Each row is where one point has got to under a steady rotation. How many steps took it there?
The counts run from 0 to 198.
103 105 101 106 108 90 94 90 122 94 121 103 84 84 93 81 91 106 84 91 110 91 119 107 110 85 94 113 109 84 124 78 118 98 92 131 76 87 83 92 89 110 97 98 106 87 97 106 95 105 104 97 116 78 109 104 117 116 70 93 101 133 95 114 117 123 96 107 115 89 103 71 82 110 103 110 93 97 98 99 94 102 98
180
110 129 96 112 104 119 107 116 98 104 114 87 92 78 85 99 97 103 72 113 113 112 107 98 101 95 108 95 100 129 106 92 90 93 89 80 126 96 125 89 106 100 99 76 82 95 84 95 104 135 98 92 96 97 99 108 116 115 109 105 82 98 106 116 102 102 92 123 123 105 112 103 97 108 91 113 86 76 121 82 77 102 102
162
71 102 77 106 91 96 106 94 125 97 100 97 101 104 89 108 97 91 115 114 78 103 76 90 97 100 95 124 119 99 110 99 88 100 101 91 134 91 81 92 112 77 108 93 98 84 96 89 112 89 73 105 105 124 103 103 111 99 61 95 77 82 81 96 100 90 109 102 103 99 114 95 99 89 112 112 88 93 97 107 100 114 92
141
86 90 84 111 100 107 128 105 132 101 103 98 107 90 129 123 107 104 111 106 89 96 81 92 98 107 105 122 103 87 116 90 93 101 116 97 126 83 89 87 105 78 118 108 91 116 91 86 96 113 80 102 100 120 93 101 106 84 78 93 91 76 74 108 91 85 95 97 105 110 114 85 120 104 93 97 99 99 115 114 105 103 115
146
104 143 92 87 72 77 91 105 97 109 77 120 101 119 91 89 74 87 114 102 97 113 113 101 87 90 118 96 103 121 81 103 80 82 92 99 91 109 99 102 101 119 101 89 125 106 89 92 108 72 105 83 98 101 109 98 108 102 111 98 86 86 97 91 91 85 119 119 87 100 98 103 88 94 113 102 96 88 86 101 105 110 90
115
98 113 97 97 92 82 108 82 85 109 108 112 93 88 78 88 90 101 96 93 89 123 103 93 95 104 108 90 104 127 80 106 81 100 90 108 113 104 108 84 106 90 87 86 102 94 100 105 121 72 122 116 109 87 115 108 122 115 86 104 86 95 110 93 82 113 103 135 86 105 94 109 95 98 108 103 96 79 76 95 101 110 75
122
116 99 113 76 90 117 112 115 121 102 100 97 115 91 122 107 100 96 102 99 107 71 112 133 109 108 101 95 88 120 97 99 115 96 95 106 85 86 74 121 83 107 113 95 120 103 121 83 97 96 106 85 100 103 123 113 85 87 129 97 126 106 93 91 95 97 77 85 117 100 97 102 89 111 105 112 113 94 105 95 105 80 98
98
78 113 89 87 102 98 98 89 79 93 102 124 94 102 64 110 94 105 92 108 92 116 114 90 64 115 102 118 108 102 85 92 89 85 102 104 99 110 99 113 109 107 111 78 128 88 90 92 107 97 104 101 109 113 110 71 103 96 79 93 85 86 105 88 102 119 131 130 90 97 86 99 85 104 105 101 110 83 105 85 99 105 86
15
96 98 97 118 109 104 96 93 120 106 89 99 91 82 115 71 82 128 108 97 125 116 113 104 101 94 111 88 88 98 103 78 94 92 113 125 82 108 116 97 87 117 101 119 91 120 89 100 92 112 111 94 110 80 99 93 104 105 100 107 81 95 72 106 111 96 99 89 103 87 110 59 99 115 94 98 109 108 95 93 104 97 89
66
119 94 105 85 111 107 103 116 98 70 106 96 85 96 94 92 116 84 93 90 101 75 131 90 87 101 105 98 78 97 113 89 96 78 104 120 89 88 88 116 109 122 95 97 110 93 96 111 85 110 113 104 106 96 96 92 113 119 77 99 127 107 124 105 111 145 91 113 110 100 96 87 108 104 97 101 90 111 88 93 118 105 99
184
93 97 87 91 101 64 103 109 112 88 94 101 91 89 93 89 90 76 110 105 99 93 88 97 98 94 86 123 114 93 126 98 115 106 105 86 99 101 74 111 102 93 116 96 91 86 113 79 95 97 99 79 89 106 95 111 80 99 74 93 103 82 70 90 103 93 110 79 110 84 118 90 80 96 100 134 118 100 97 91 105 101 96
87
118 118 104 119 96 119 103 120 122 112 105 95 96 82 109 87 80 112 84 107 107 113 109 97 103 92 111 101 91 126 115 103 97 91 96 91 117 108 114 84 100 111 98 96 87 119 78 88 98 123 82 80 99 92 94 108 121 103 117 107 74 96 91 122 98 78 104 103 122 107 109 86 102 107 95 108 80 88 118 83 81 94 115
161
100 116 97 110 84 71 111 99 114 111 124 101 75 93 106 93 88 112 65 99 114 99 120 118 88 90 79 102 116 111 99 75 105 107 85 116 97 86 90 93 100 94 98 78 102 96 103 110 101 98 99 93 110 87 129 90 116 105 91 100 85 112 99 99 96 94 116 122 113 93 96 99 80 96 100 130 97 81 108 94 83 92 99
0
123 135 110 102 99 118 102 113 97 86 104 99 96 99 86 92 103 87 96 102 112 93 131 109 98 86 131 84 79 114 108 91 96 66 89 94 95 89 119 94 101 142 90 97 117 113 76 100 88 119 101 87 82 104 95 99 140 118 104 108 102 108 103 100 109 123 88 106 111 98 108 101 100 105 103 104 82 97 100 102 102 109 115
170
95 103 97 88 92 110 105 105 109 91 96 105 108 100 96 97 118 89 111 87 82 98 112 102 85 111 109 95 86 116 93 107 70 94 91 115 115 81 101 85 122 95 98 103 110 103 89 100 91 85 113 115 106 107 104 104 128 117 83 109 111 92 117 99 96 132 85 121 99 108 104 99 110 90 123 75 88 94 68 117 120 127 78
130
93 86 99 94 86 103 105 107 123 98 102 106 100 80 109 85 92 115 100 92 85 121 97 84 90 111 101 111 84 120 110 109 80 104 109 124 127 100 85 77 116 73 90 106 98 107 95 94 98 71 83 101 121 95 113 105 118 113 76 104 81 80 98 109 97 86 115 102 110 114 117 73 107 96 125 81 94 91 86 106 100 107 82
134
87 70 104 96 101 123 116 81 146 97 110 97 123 77 113 92 95 103 104 96 79 91 87 106 105 106 98 99 94 96 110 114 98 103 102 123 128 100 74 90 106 80 97 112 101 92 95 97 109 88 80 115 113 104 120 100 117 100 81 89 102 111 99 109 93 105 82 96 102 98 108 95 110 110 118 92 85 97 91 121 105 97 104
139
105 79 102 105 105 75 94 108 105 80 105 109 71 100 106 90 83 112 93 98 107 98 120 85 84 107 99 116 98 81 126 80 124 94 120 123 81 99 87 100 95 109 100 103 101 109 92 105 85 93 94 92 112 87 104 92 112 95 71 95 92 91 73 110 113 94 129 89 111 102 95 65 92 101 100 107 111 109 105 93 117 102 105
187
100 99 106 99 119 109 113 104 88 91 110 126 103 88 100 106 115 105 93 112 99 95 118 94 92 92 127 94 86 82 106 91 93 75 107 122 81 103 98 108 87 143 104 92 123 112 87 118 93 99 106 107 106 73 92 97 112 97 74 101 115 119 103 102 120 131 103 102 102 123 90 77 93 116 93 105 104 92 100 96 113 82 113
178
105 88 117 95 96 141 99 95 113 105 105 102 114 85 115 117 116 85 116 99 101 86 108 113 118 102 118 98 99 112 92 81 118 74 103 98 87 82 89 89 101 107 90 111 118 97 101 97 120 115 83 108 103 110 105 130 116 102 114 104 103 120 104 96 101 113 74 92 104 101 105 116 112 108 111 86 101 95 111 120 106 101 119
44
99 111 80 92 92 77 115 101 102 105 96 115 111 86 130 119 103 97 100 89 89 102 100 96 88 100 107 90 103 98 94 90 88 103 94 109 102 98 100 93 91 95 100 99 110 114 97 115 102 81 143 108 107 96 95 94 109 82 98 92 118 108 100 89 72 111 76 132 71 105 85 107 116 103 84 85 95 87 90 108 114 111 89
118
103 125 90 96 86 76 103 98 81 116 103 112 90 97 85 113 96 95 92 107 108 101 110 112 98 95 101 94 112 134 74 87 99 91 88 85 96 96 106 105 95 97 109 80 109 94 108 88 116 81 118 98 99 110 118 103 96 94 115 98 96 90 109 82 90 102 87 131 90 106 81 125 87 98 102 119 117 74 100 90 98 101 83
109
109 112 86 108 107 122 120 102 120 96 119 84 109 89 120 121 117 92 97 102 105 90 99 116 106 96 109 87 105 106 115 79 107 95 91 83 109 77 113 81 94 102 106 98 87 106 92 94 98 139 110 105 83 115 88 103 111 100 108 93 106 110 85 113 82 111 65 117 107 87 103 114 109 106 85 92 93 93 120 107 102 108 118
158
100 125 104 104 89 125 92 125 100 108 86 98 98 105 102 111 111 89 120 105 100 98 110 92 104 95 112 109 98 133 100 88 108 72 119 75 97 94 100 95 117 105 96 101 100 96 92 94 113 114 64 82 95 101 112 123 111 117 110 111 72 81 114 96 115 88 99 100 114 99 118 88 111 87 109 108 88 101 104 96 87 111 108
48
106 100 101 112 100 113 108 112 119 122 94 109 105 87 141 120 104 114 104 107 104 98 101 90 105 95 119 99 101 107 98 64 104 87 132 105 91 98 106 88 89 115 100 118 108 119 86 111 115 117 84 99 110 82 106 108 103 88 110 105 78 102 90 100 97 86 86 98 95 113 105 65 120 108 82 96 103 105 112 107 96 87 112
52
109 82 112 107 97 117 102 110 119 114 107 101 92 69 104 99 88 99 95 99 93 118 97 87 117 108 90 114 106 126 107 100 124 101 115 89 107 101 88 66 105 74 86 107 93 95 103 100 121 105 75 100 104 89 111 127 121 115 101 107 74 105 104 112 94 77 104 100 111 101 112 93 105 103 110 98 93 85 113 92 82 94 114
40
123 119 99 108 108 121 115 88 130 108 112 106 108 74 113 82 86 105 79 98 105 99 110 109 111 80 114 97 107 95 113 91 109 98 84 110 101 106 103 92 89 121 93 102 109 106 91 109 100 122 101 95 112 82 97 105 129 107 113 92 100 142 93 122 98 103 88 100 110 95 102 91 90 117 86 104 72 82 114 104 86 84 117
166
95 114 81 92 88 74 115 102 108 112 86 130 106 94 137 114 98 108 106 88 89 121 98 93 85 101 114 99 110 93 102 84 84 105 103 119 91 103 105 84 83 99 111 104 124 115 92 102 94 76 131 102 118 92 100 95 103 79 98 86 100 107 81 93 85 88 96 125 76 107 88 77 103 103 90 79 105 91 88 108 113 106 84
119
100 111 97 90 109 100 94 116 99 81 80 92 93 94 78 65 85 85 116 96 104 99 114 87 93 102 117 104 83 104 116 107 84 78 112 103 111 111 100 120 114 120 105 98 87 100 81 87 83 110 108 81 97 95 86 94 102 120 84 120 99 73 97 100 127 118 110 96 116 82 119 79 94 99 105 118 102 107 82 76 112 115 86
75
98 83 101 92 95 108 100 85 105 95 112 104 91 81 69 90 87 106 97 87 83 126 106 89 94 123 87 122 115 113 109 108 115 106 98 103 105 104 87 73 101 60 106 93 100 78 117 83 108 100 101 98 108 116 112 107 111 117 80 97 75 99 96 106 96 94 115 109 110 88 105 104 88 103 116 82 97 77 106 90 90 115 86
27
106 127 84 110 98 99 113 90 121 105 120 101 104 85 103 92 86 104 75 101 104 95 93 97 110 72 108 111 120 100 113 85 117 96 87 87 101 104 105 86 91 106 99 88 93 87 96 104 114 123 103 84 109 81 85 108 124 109 100 98 85 135 95 116 102 102 97 110 101 86 108 89 97 107 79 114 76 86 111 93 77 94 116
167
122 84 109 76 114 92 110 127 102 77 106 84 101 80 100 100 104 74 94 96 105 75 112 110 107 110 95 93 80 114 115 107 118 102 96 90 112 90 85 120 106 88 104 95 91 103 110 92 86 105 113 97 90 106 95 105 86 107 94 103 130 85 106 94 89 127 79 98 109 97 103 121 114 93 100 125 110 100 91 83 107 96 94
90
125 121 100 95 76 84 108 126 118 119 94 101 103 91 123 94 71 114 80 91 98 103 110 102 108 98 96 97 100 134 100 96 98 105 95 108 95 100 90 106 87 98 108 88 104 110 102 92 109 86 102 77 114 89 122 111 97 87 117 97 90 96 101 108 89 66 97 117 106 111 98 79 104 105 98 107 100 80 106 91 86 83 78
107
103 124 96 99 92 133 107 118 103 93 93 95 122 104 92 106 98 85 98 120 93 99 97 101 97 93 124 90 91 122 100 106 88 73 105 74 127 102 106 108 119 118 100 86 98 108 82 84 99 127 75 91 89 119 91 103 121 102 113 104 92 85 103 111 101 94 101 115 115 106 109 109 110 100 98 105 86 101 121 101 94 97 115
156
103 81 88 99 109 61 104 99 108 88 105 111 76 98 104 107 104 106 100 96 103 85 116 89 84 107 98 114 112 64 120 72 130 98 112 122 80 82 86 98 84 105 112 99 101 102 96 103 86 96 111 95 111 95 95 90 100 101 61 91 113 107 83 101 106 119 105 102 93 95 95 82 91 98 89 103 108 106 96 98 117 109 106
186
87 101 85 100 86 68 98 68 113 100 93 114 96 94 98 86 81 91 103 96 84 116 88 98 97 97 100 110 118 92 104 97 94 103 92 109 113 113 85 78 101 83 93 99 103 88 98 103 112 71 110 103 116 94 114 102 118 110 64 91 83 109 83 101 87 95 115 112 77 87 98 92 92 93 112 104 81 96 83 109 96 122 91
127
83 101 94 100 85 110 104 104 112 85 92 101 102 117 80 101 100 81 125 116 82 105 91 96 87 107 115 112 94 112 108 102 83 81 102 91 132 87 86 103 123 92 98 99 107 96 89 83 94 88 62 98 91 130 106 108 119 102 81 105 78 60 87 96 113 96 115 98 108 106 117 103 103 90 127 103 100 103 97 112 106 114 108
142
91 92 80 82 95 88 108 78 113 87 94 115 110 89 102 99 81 107 96 88 84 106 99 85 78 112 96 122 119 72 116 96 112 97 104 106 104 108 84 98 95 83 116 100 117 91 97 100 109 100 107 102 117 113 100 77 108 94 70 84 100 120 87 106 79 107 117 116 76 80 90 86 106 103 90 86 89 102 106 98 107 110 98
19
102 130 100 114 110 118 122 92 95 106 120 117 95 92 86 119 115 94 98 122 110 105 103 112 95 92 134 91 102 102 99 90 96 78 96 85 92 93 121 95 88 133 111 88 120 115 82 100 96 118 100 97 84 102 97 99 108 85 111 95 97 109 84 98 99 122 86 101 105 118 100 108 89 118 85 112 108 85 117 102 98 90 123
164
94 94 100 80 89 102 98 110 90 80 85 117 86 114 76 93 100 82 114 111 97 88 115 93 85 119 99 113 95 99 102 93 114 77 124 98 93 110 77 131 121 112 113 88 106 93 94 81 99 110 89 90 102 121 110 96 98 97 75 104 105 72 102 93 120 109 124 107 115 91 89 99 93 92 106 116 106 108 97 83 115 107 97
196
95 124 99 118 92 101 88 97 105 94 71 104 83 104 96 77 78 103 118 111 115 105 105 87 97 79 127 97 101 114 93 78 102 72 110 93 95 117 117 104 108 129 89 106 98 105 81 103 109 110 81 87 101 87 99 107 117 110 94 112 72 83 92 99 112 88 111 100 96 79 110 78 106 90 101 120 92 117 99 96 95 112 103
61
119 133 100 83 73 94 94 105 97 97 84 111 102 100 97 86 77 87 93 90 99 103 126 115 88 99 124 82 80 141 79 106 84 83 85 104 95 105 104 106 105 114 89 98 121 113 90 95 105 79 116 90 98 94 117 101 121 108 114 108 104 93 117 93 79 103 97 131 79 99 92 115 100 91 111 93 80 92 82 99 105 115 77
116
119 91 115 84 91 120 93 123 91 87 96 104 104 87 83 104 101 76 104 97 82 113 112 73 101 114 102 113 95 129 106 114 111 82 117 79 112 106 89 84 123 85 88 99 102 99 103 90 110 106 82 90 85 106 98 130 121 119 101 114 91 89 125 110 101 95 105 106 114 105 109 113 108 94 111 88 81 92 101 88 98 107 101
35
118 121 109 111 110 97 96 113 96 99 117 106 65 80 77 86 88 110 81 97 110 109 126 95 98 90 104 94 96 120 111 86 90 86 86 109 91 97 117 91 101 118 98 91 94 99 83 104 90 107 102 91 104 77 104 105 126 121 92 114 83 107 106 114 121 111 112 110 122 103 108 78 85 100 104 105 93 84 104 85 85 114 93
175
92 88 106 86 101 125 106 91 75 96 94 134 108 88 68 116 100 84 114 114 79 116 107 89 89 126 121 116 98 96 101 121 111 84 114 87 114 119 87 102 112 97 98 91 125 100 98 86 118 99 92 102 98 129 98 111 115 95 85 111 96 97 98 98 97 118 117 103 101 108 87 123 96 111 112 90 103 85 106 96 113 100 106
29
108 77 112 84 116 120 105 104 110 85 104 110 119 72 95 89 102 83 113 106 102 89 104 112 103 111 111 92 73 92 117 117 108 90 108 116 105 106 79 129 94 124 105 102 106 111 101 94 88 96 103 92 97 98 90 102 89 102 92 107 120 103 86 87 110 130 92 75 109 105 101 102 95 120 113 118 118 107 84 91 119 75 101
84
113 90 114 83 94 112 107 107 98 80 93 101 89 104 83 91 100 76 120 99 98 79 131 107 79 124 104 96 83 106 102 97 124 76 123 112 88 96 80 124 115 108 106 100 112 102 102 80 93 106 89 89 98 122 103 86 103 108 98 101 116 79 107 98 107 121 100 105 112 87 88 115 103 93 107 98 103 114 102 92 127 104 98
197
115 78 105 99 107 87 97 114 101 91 105 106 74 91 82 71 79 120 84 100 102 103 132 81 90 113 92 109 88 110 115 94 109 89 113 126 103 108 92 106 113 103 90 100 94 100 91 92 93 94 90 96 112 86 115 95 115 116 74 106 93 83 102 113 117 103 123 103 118 105 100 69 99 92 112 108 105 107 102 74 105 97 93
188
101 85 105 96 115 96 101 121 111 95 104 94 94 70 103 72 89 111 96 87 107 110 109 95 108 108 91 108 92 99 129 113 98 106 111 128 99 108 94 105 98 96 104 108 81 110 98 90 89 103 110 82 113 82 92 113 88 116 83 111 98 91 83 109 122 99 107 84 127 91 118 62 83 111 109 119 113 95 88 77 104 90 74
80
107 84 91 92 112 89 105 100 103 76 106 98 83 91 99 102 115 99 96 93 104 81 127 95 88 109 93 104 100 85 121 73 114 89 106 124 77 81 92 99 99 106 106 100 102 94 97 108 82 109 123 101 105 89 98 92 109 117 64 96 127 120 107 107 103 144 79 119 98 89 92 91 105 93 88 93 100 105 95 96 117 110 92
185
